In the rows, zero is written as 128.
One hidden turn or mirror swaps the rows below in pairs. Which row is each named row swapped with?
The rows were stretched afterwards, more along some directions than others.
goro: [138 129 146 126 107 112 137 142 164 119 127 130 117 137 136 121 165 147
 138 132 120 124 144 136 132 133 120 147 131]
bon: [134 121 116 135 150 132 131 109  90 118 130 142 142  93 106 148 124 151
 129 128 143  96 133 110 141  95 138 131 133]
ragur: [152  96 134 148 113 150 151 123 154 113 142 152 147 110 117 128 107 145
 114 137 134 109 141  83 162 155 148 130 126]
boz: [159 112 106 126 147 116 111 139 130  93 126 126 128 109 132 152  69 105
 127  93 169 148 136 125 105 111 133 138 118]
bular: [125 130 117 150 144 133 126 121  95 140 131 119 141  92 124 137 125 152
 116 135 149 104 125 114 142  91 133 123 127]
tup: [102 148 147  95 124 129 140 128 115 151 126 124 152 155 123 120 184 139
 124 141  97 106  95 153 132 137 115 121 108]
Miv: [133 114 129 154 131 157 107 119 135 175 159 133 114 100 126 126 152 139
 131 154 114 131 117 143 132 107 134 130 106]
Disuz: [118 132 121 161 144 133 132 121 107 130 136 141 139  94 119 143 129 143
 130 119 139 103 136 107 152  95 145 126 126]
tiba: [130  98 142 129 115 139 116 150 136 137 144 112 159 118 111  90 136 122
 135 118 108  99 106 176 136 139 134 118 113]
kigip: [152 102 133 149 119 150 155 132 135 111 147 142 143 112 106 133 114 156
 109 130 139 109 143  78 148 149 152 123 137]
Gigag: [135 128 124 121  85 101 148 144 177  97 143 131 138 122 113  83 115 153
 126 128 145 137 117 138 125 114  99 138 103]
Luga: [135 138 101 105 113 136 146 112 134 132 109 162 112 129 141 127 125 120
 114 121 143 101 115 130 118 138 119 123 162]
nof: [112 138 151 120  92 127 152 132 140 169 146  98 136 148 130 129 157 119
 132 150 108 136 105 132 168 156 105 132 105]
nebed: [152  90 140 140 120 156 156 126 143 110 154 152 149 120 105 120 115 160
 104 140 128 110 136  81 149 151 157 119 130]
deg: [139 128  99 117 110 127 142 123 137 136 121 161 102 111 137 123 124 142
 116 131 145 117 111 124 108 123 115 128 155]
pepo: [160  85 135 143 122 147 149 125 152 115 140 151 139 115 117 120 109 155
 111 133 131 108 142  92 150 152 153 133 130]
Losu: [153 119 111 118 150 125 104 136 131 107 123 125 132 110 138 159  77 107
 120  98 165 146 137 130 105 122 129 137 118]
vapad: [135  88 146 160 124 142 118 158 131 143 139 112 147 125 102 101 123 123
 149 115 106 114 116 159 139 140 142 123 112]
notib: [156  98 134 145 122 149 147 126 148 106 146 146 137 114 118 141  97 152
 106 128 142 114 147  81 149 149 154 130 131]
duvon: [120 123 130 139 107 119 150 137 150 117 149 111 120 136 164  97 155 124
 117 131 130 116 146 115 131 142 130  90 166]
pote: [ 98 171 122 116 124 130 117 130 110 126  92 139 165 117 105 117 156 123
 150  97 120  80  92 185 112 110  83 131 132]
neb: [132 131 152 117 104 113 135 136 172 135 119 129 106 146 150 113 170 136
 136 132 118 129 141 138 134 146 128 151 136]
posev: [118 141 140  95 120 113 135 138 109 136 132 117 152 148 110 126 161 147
 124 144 113 117  96 143 120 128 114 133 111]
rega: [148 116 107 122 157 119 102 142 120 109 131 114 124 100 144 159  86 109
 119  87 168 140 135 130 109 123 119 135 129]
pirab: [132 112 125 150 139 153 106 114 131 176 156 122  97 108 138 123 141 142
 124 154 117 141 116 145 127 109 131 128 109]
kuli: [136 119 128 154 129 151 117 121 128 181 154 121 109 106 124 112 153 145
 130 155 113 132 112 142 129 109 129 128 108]
Suge: [123 133 122 144 121 148 140 120 120 143  99 139 144 146 102 111 179 123
 143 145 115 135 136 125  97 119 151 108 136]
tefu: [153 113 128 144 115 111 119 153 136 122 124 105 112 120 133 105 129 154
 120 122 112 154 151 137  82 105 136 118 130]
Zeda: [115 115 139 144 121 129 139  92 144 144 125 142 126 151 150  97 142 103
 140 131 119 119 147 112 144 122 144 148 147]
lemed: [130 135 116 132 149 127 122 166  91 117 107 107 125 114 121 150 116 146
 130 123 145 150 135 128  89 133 138  94 141]
vubaf: [129 116 132 159 138 155 106 117 139 173 150 131 108 108 130 117 158 146
 133 150 106 134 114 159 128 109 126 127 105]
bedez: [120 142 113 138 140 142 129 116 103 139 131 136 140  95 114 140 124 160
 119 132 146 110 137 111 136  84 136 124 128]
niv: [114 160 128 144 120 128 116 141 111 136  99 129 169 108 113 114 160 118
 155 109 112  85  94 182 115 116  86 124 143]
kar: [136 128 143 122 120 120 123 135 154 133 119 135 103 133 142 127 174 147
 137 128 122 126 139 145 121 120 125 145 140]
bugo: [115 115 141 150 120 134 143  96 137 138 144 144 121 144 139 102 136 123
 124 146 120 117 146  97 141 121 143 138 143]
Kaz: [124 144 148 135  90 134 159 134 156 164 118 123  98 154 141 117 127 145
 119 158 143 133 136 118 130 125 125 114 137]
bufa: [138 122 142 134 107 111 137 136 169 129 116 134  99 143 146 126 167 139
 142 123 121 123 152 135 124 124 128 148 145]
Zizum: [118 132 120 133 101 119 154 139 119 105 139 122 129 142 151 103 143 126
 103 133 130 123 137 107 128 149 120  94 153]
Podud: [112 147 138  81 135 119 124 128  99 135 118 116 136 148 123 128 158 141
 119 121 112 117 105 155 116 135 114 135 125]
Livu: [130 103 122 127 150 117 122  88 127 103 116 133 108 135 128 136 119  92
 142  92 147 138 128 117 130 135 146 157 141]
mir: [139 121 101 109 124 138 126 117 128 142 109 163 108 120 139 148 132 117
 123 127 129 121 119 125 106 142 117 130 154]
novu: [146  93 123 127 144 120 127  91 125 102 108 135 101 129 119 120 112 120
 141  92 150 133 132 114 127 141 154 155 149]
Zoku: [155  95 136 162 118 150 156 132 138 110 143 148 144 119 112 134 117 149
 111 130 127 107 143  80 144 155 152 116 137]
derav: [131 131 129 111 160 126 121 116 107 120 142  99  93 134 153 153 118 147
 106 138 139 170 106 127 114 148 109 119 115]
sinan: [113 117 140 141 124 133 139  96 131 156 136 131 106 157 150  97 158 119
 123 146 108 127 145 108 135 129 145 138 154]
tagag: [149 105 146 179 113 115 135 136 107 105 137 122  83 126 124 155  82 138
 120 120 127 142 137  88 141 150 128 125 137]
bur: [126 121 121  96 156 127 131 112 113 120 141 106 100 128 145 163 100 143
 105 139 152 164 112 107 120 145 117 122 119]
fev: [147 120 108 131 148 116 113 157  94 109  99 121 120 118 127 152 104 130
 144 110 143 154 141 137  93 135 140 114 136]
Rek: [132 128 122 123 119 152 139 114 119 151 105 139 142 148 103  98 185 137
 135 145 110 134 127 119  97 136 149 111 128]
geso: [111 159 126 129 118 126 112 148 114 131  94 130 164 108 113 113 151 121
 152 108 122  73  96 194 110 112  84 125 144]
Dubu: [160 106 124 149 101 118 131 162 139 127 129 116 119 123 115  94 136 160
 122 123 107 147 144 129  81 108 141 115 129]
mede: [155 101 121 137 110 120 125 159 133 132 125 118 120 123 117 105 139 162
 123 130 102 148 145 132  75 107 134 115 129]
tusug: [158 109 105 123 143 124 106 130 133 111 127 126 116 111 145 154  83 103
 121  93 163 146 138 125 112 122 129 143 120]
Nuva: [139 134 144 121 106 119 130 142 162 133 115 126 104 140 143 124 165 155
 130 132 119 128 147 142 115 126 128 142 139]
fugif: [143 102 133 176 128 136 119 132 102 179 118 115  94 108 135 145 128 118
 142 120 110 139 135 118 152 149 149 137 137]
Fufu: [147 122 111 142 130 110 130 166 100  98 107 130 135 118 104 151  99 136
 145 122 143 145 130 118  98 130 139 114 130]
Buzil: [126 144 150 136  77 129 162 145 178 157 126 121 106 155 151 112 123 150
 117 176 140 126 136 118 135 125 126 114 133]
Saz: [138  96 111 110 139 109 123  89 143  97 111 140 116 125 125 120 109  99
 151  79 161 127 137 115 136 126 148 166 137]
Pedaf: [153  85 131 182 127 141 121 135 114 163 123 127  86 111 128 150 114 122
 143 126 122 145 145 104 145 149 158 140 139]
tokiz: [131 112 137 164 132 146 107 126 135 172 150 119 107 112 120 131 148 138
 147 143 106 138 110 154 136 110 117 141 100]
Nop: [124 137 117 145  88 117 163 127 132 103 137 139 116 145 139 104 149 132
 113 136 119 121 151  97 128 128 130 103 162]
feris: [159  90 121 150 138 125 111 129 125 123 114 139  90 121 147 106  99 127
 116 112 138 154 144 120 112 149 148 140 129]
mag: [120 135 127 107 145 126 145 109 117 134 142  91 102 133 161 133 119 149
  93 152 155 155 106 110 129 142 111 113 122]
peto: [129 131 127 123 116 147 146 106 131 137 110 139 137 157 105 111 173 136
 139 153 127 142 135 114 110 132 146 118 129]
mafut: [138  93 131 129 113 126 119 149 133 123 135 117 162 123 105 100 116 106
 149 112 115 100 113 167 142 137 131 131 107]
Dunin: [125 110 134 146 136 162 108 112 136 177 145 140 102 122 127 125 152 137
 133 149 108 128 123 143 127 118 132 130 104]
Tal: [149 119 144 181 114 119 131 147 116 100 145 116  95 113 137 161  73 144
 109 131 137 129 121  94 148 155 118 118 134]
fil: [104 128 134 144 131 134 137  91 130 141 118 152 114 149 140  98 143 118
 136 119 125 119 159 103 132 110 156 145 149]
pef: [120 128 154 126  93 132 153 142 144 160 150  94 126 146 124 122 154 136
 127 151 113 139 102 133 154 160 104 127 112]
nen: [128  96 139 144 126 134 115 151 140 118 143 122 157 120 107  97 122 120
 144 105 112 105 113 172 138 139 137 121 111]
nus: [115 154 113 133 119 130 115 144 112 125 100 136 173 102 100 129 143 117
 156 108 125  75  94 184 120 110  83 127 141]
mobi: [113 145 145  79 128 129 150 123 105 140 130 119 161 153 111 113 178 151
 117 152 114 101 104 141 124 133 123 118 124]
nuvut: [130 130 124 104 143 128 145 115 119 125 153  96 113 122 144 132 107 163
  95 143 149 157 104 114 124 141 109 110 117]
fima: [155 117 124 143 117 118 127 154 125 124 123 109 116 129 127 105 130 150
 118 129 115 158 141 132  76 104 137 112 124]
lis: [131 107 131 135 119 136 114 164 128 124 142 111 163 113 101 103 118 124
 140 115 115 105 102 178 127 134 127 111 111]
tiz: [124 101 141 149 117 131 118 159 139 122 142 121 148 109  96  94 120 133
 147 100 116  92 117 165 133 125 131 120 118]
Rim: [156 101 102 125 119 149 132 123 133 135 123 166 123 112 125 142 127 127
 127 138 121 106 109 123 109 151 126 108 150]
pevig: [141 119 139 113 108 120 134 130 157 135 112 135 100 147 137 128 168 144
 138 132 117 126 145 135 122 131 129 153 140]
vudo: [143 117 113 141 133 128 134 159 121 105 114 127 138 112 109 127  94 152
 138 121 151 139 137 128 102 116 149 105 133]
Liru: [112 135 125 132 103 114 152 140 134 111 134 117 128 134 150 101 149 123
 113 122 129 120 150 108 126 139 124 101 166]

feris swaps with Gigag
Kaz swaps with tagag
pirab swaps with lis

One hidden turn or mirror swaps the rows below in pairs. Which row is each named row swapped with?
The rows were stretched afterwards, more along some directions than others.
suf: [156 152 104 121  99 140 119 132 133 123 153 139 124  83 137 176 148 133
 103]
Loma: [128  98  77 108 103 124 123 136 121 136  94 149 174 119 114 169 125 110
 149]
soni: [125 103  68 113 102 125 135 147 129 135  94 160 174 139 110 148 135 108
 148]
kerug: [138 151 102 118 103 124 118 137 139 146 142 134 139  87 143 169 115 115
 118]
ner: [162 109 123  87 110 108 120 163 156 120 126 132 116  95 115 152 153 130
 120]
Nem: [141 109 104  97 136 157 102 113 131 108 131 131 152  89  93 137 152  95
 137]
sado: [142 122 112 143 146 133 145 104 105 136 150 133 118  97  92 146 126  77
 108]
luni: [152  98 138  79  94 121 105 136 127 146 126 116 129  83  99 174 153  92
 128]
pivoz: [136 116 136 132 112 144 146 139 140 135 158 145 117  79 144 172 183 107
 125]
zis: [146 148 109 114  96 136 116 152 145 126 140 137 133  90 145 180 134 122
 111]
vitin: [134 132 104 131 137 127 144 105 101 148 149 128 123  99  91 134 131  67
 105]
Ruk: [142 138 108 134 155 131 155  97 108 136 152 144 125 119 107 152 124  89
 113]
sigam: [131 124 134 136 121 139 141 132 137 140 171 141 116  78 146 170 181 106
 117]
zato: [133 135 104 141 157 129 147 105 100 135 158 137 119 105  93 145 137  77
 102]
bezi: [150 154 100 115 103 142 131 148 151 131 138 159 130  99 138 167 123 121
 119]
bogi: [140  95  81  93  93 120 129 142 134 138  91 148 177 134 107 165 125 114
 157]
sot: [132 122 133 128 111 153 145 141 139 143 150 151 125  88 151 163 183 112
 133]
feke: [132  94  72 114  98 124 120 144 130 138  85 151 166 122 108 157 126 113
 156]
zapor: [128 123 132 136 104 149 160 144 141 136 155 157 121  85 148 171 191 123
 119]
vikof: [155 150 103 123 101 149 121 146 139 123 141 155 123  93 137 175 138 125
 106]
Dasi: [128 105  75 112  97 121 120 148 120 134  89 147 171 137 114 161 134 114
 155]
zovu: [141 107 129 127 124 147 106 136 150 122 148 124 135 117 118 159 143  89
 153]
gilon: [157 116 112  82 112 104 121 168 154 121 121 131 125  97 118 158 138 125
 128]
tofif: [142 107 129 119 134 144  97 136 152 117 143 135 135 122 113 157 143  95
 151]
moput: [156  99 136  83  90 113  97 140 123 146 121 119 129  87 101 178 153  96
 131]
Tura: [130 111  85 106 101 120 143 139 131 138  91 156 171 142 126 166 129 125
 155]
lunu: [148 129 101 139 141 127 150 110 107 142 155 144 124 117  90 142 136  80
 101]
Lar: [114 114  67 117 102 124 126 148 123 138  92 152 172 135 109 151 133  99
 160]
vifu: [152 135 117 129 166 139 129 108  96 130 143 126 126  88  86 172 138  93
 112]
valu: [145 103 140  85 104 108 108 138 108 140 124 109 129  81 105 162 147  89
 123]
kegi: [138 105  92 104 119 135 115 147 110 122  83 136 175 113 113 179 137 121
 160]
zoka: [140 113 104 102 132 141  87 114 129 120 121 113 159  99  82 142 148  96
 148]
Zep: [153 112 107  90 112 111 118 163 155 128 129 136 113  86 117 153 145 118
 119]
Tatod: [122 104  72 111 105 133 122 146 116 140  91 143 165 127 115 166 137 108
 154]
voli: [130 139 102 140 142 123 146 116  98 141 151 136 121 109  94 144 132  69
 110]
rer: [127 118 139 135 112 153 156 143 140 133 142 145 116  81 148 177 184 114
 127]
dizaz: [157 119 102 123 155 130 146  94 110 135 158 134 127 103  84 141 133  82
 113]
fufa: [149 157 117 112  94 150 128 154 149 132 131 145 131  96 140 175 136 124
 111]
Mevi: [117 129 135 140 118 129 145 122 129 158 170 133 128  80 151 165 154  95
 126]
kal: [157 103 107  89 125 149  98 116 132 109 124 108 152  86  89 139 154 102
 143]
kifu: [138  96  74 104  97 123 121 150 126 129  90 148 173 120 103 160 140 120
 149]
Ralel: [152 146 104 113  98 145 118 151 151 120 132 145 130  90 134 178 135 121
 114]
dufa: [169 101 141  81  77 114 113 142 128 143 122 119 128  88  99 170 167 116
 121]
Libat: [138 134 103 139 153 140 142 107  96 137 153 125 120 104  96 153 136  79
 107]
gem: [119 103  76 110  90 125 119 140 123 149  91 142 174 130 108 147 131  95
 158]
Zofim: [144 111 127 124 144 141 103 130 148 122 153 131 135 122 110 160 143  90
 158]
kazat: [150 123 109 138 153 133 138 103 102 134 161 136 121  96  82 149 139  78
 102]
kevo: [130 124 133 133 106 142 161 141 147 146 155 157 127  97 148 165 172 113
 135]
girep: [146 112 110  97 134 147 107 116 132 103 129 112 151  83  91 138 153 100
 136]
vuti: [155 125 109 137 149 127 143  93 100 137 159 126 123  92  89 152 137  89
 101]
lasup: [153 146 105 119 105 155 112 148 142 119 120 144 125  93 138 182 130 119
 122]
fir: [117 126 133 132 106 141 149 133 128 138 166 151 120  75 154 180 181 113
 113]

dizaz swaps with bogi
kegi swaps with vifu
fir swaps with suf
zapor swaps with vikof
feke swaps with sado

